In the data rows, 128 means zero.
Here are some points, each followed by its number:
[103   0 168   0  65 114  70  88 177 131 120 116] 0
[148 122 131 139 167 101 104 161 132 106 149  95] 1
[164 149 152 142 113 146 244 162 138 109 185 187] 2
[133 135 162  98  44 150  97 108 108 116 114 164] 3
[110  95 129 145  93 152 215 141  93  87 124 162] 4
[134 117 138  94 106 189 189 137 174 137 127 205] 5
[152 123 122 112 160  86 131  83 123 129 137  94] 6
[133 100 114 140 166  99 111 168 124 119 150 136] 7
[201 124 109 140 148  62  13 158 142 132 147  46] 8
[102 184 142 146 172 127 142 132 149 150 133 156] 9
[ 79 120 117 154  96 176 189  97 139 154  77 185] 10
[121  88 171  79 113 112  97 144 177 135 131 117] 11
[141 143 135 136 149 142  91  90 172 132 126 107] 12
[141 142 107 128 138 126 125 114 130 125 131 124] 13
[162 141  35 174 104 126 188 217  47 111 194 127] 14
[ 49 105  95  67 200 106 117  70 132 182  23 102] 15
[163 149 135 192 138 133  92 199 120 107 161  88] 16
[183 141 108 156 158 129 103 162 167 140 157 160] 17
[179 141 100 141 162 131 179 138  99 105 180 109] 18
[150 115 156 125 132 146 114  96 139 129 102 113] 19
Which five points above are nearest to each new point by angle? Their numbers follow each, smallest number first.
[172 124 130 127 144 118 108 130 136 121 140 106] 1 6 8 16 17
[131 148 167 188 126 145 154 109  94 134 158 144] 2 4 9 16 18
[140 138 111 110 223  80 159  16  71  35  88  65] 6 13 15 18 19
[ 73 153 134 103 119  97 127  99 126 172 176 135] 0 6 9 11 15
[115 116 123  98 120 135 146 147 113 186 159 111] 0 5 11 14 15
[132 101 124 103 108 124 113  83 127 125 137 113] 0 3 6 11 19
[133 140 144 129 143 134 113 124 141 125 128 126] 1 9 12 17 19
[ 96 116 118 119 116 132 104 123 113 174 156 120] 0 3 8 11 15
[143 127 110 138 147 135 121 144 136 121 131 133] 1 7 16 17 18
[118 122 169  97 149 137 123 115 135 126 125 175] 0 3 5 9 11
[144 145 112 146 141 124 113 151 114 121 125 127] 1 8 14 16 17
[101 141 114 142 109 128 161 135 140 131 110 147] 2 4 5 9 10
[ 96 148 117 122 134  88  90 145 140 140  61 134] 8 9 11 12 15
[128 125 128 133 126 148 142 120 115 114 118 144] 2 3 4 5 10
[115 124  96 117 143 132 125  81 129 138 101 109] 6 12 13 15 19
[118 137 141 133 122 146 145 114 119 138 159 137] 2 4 5 9 10
[ 95 144 114  91 172 146 158  77 114 118 101 113] 6 9 10 13 15
[126  94 112 106 110 110  90  64 142 149 130  99] 0 6 12 15 19
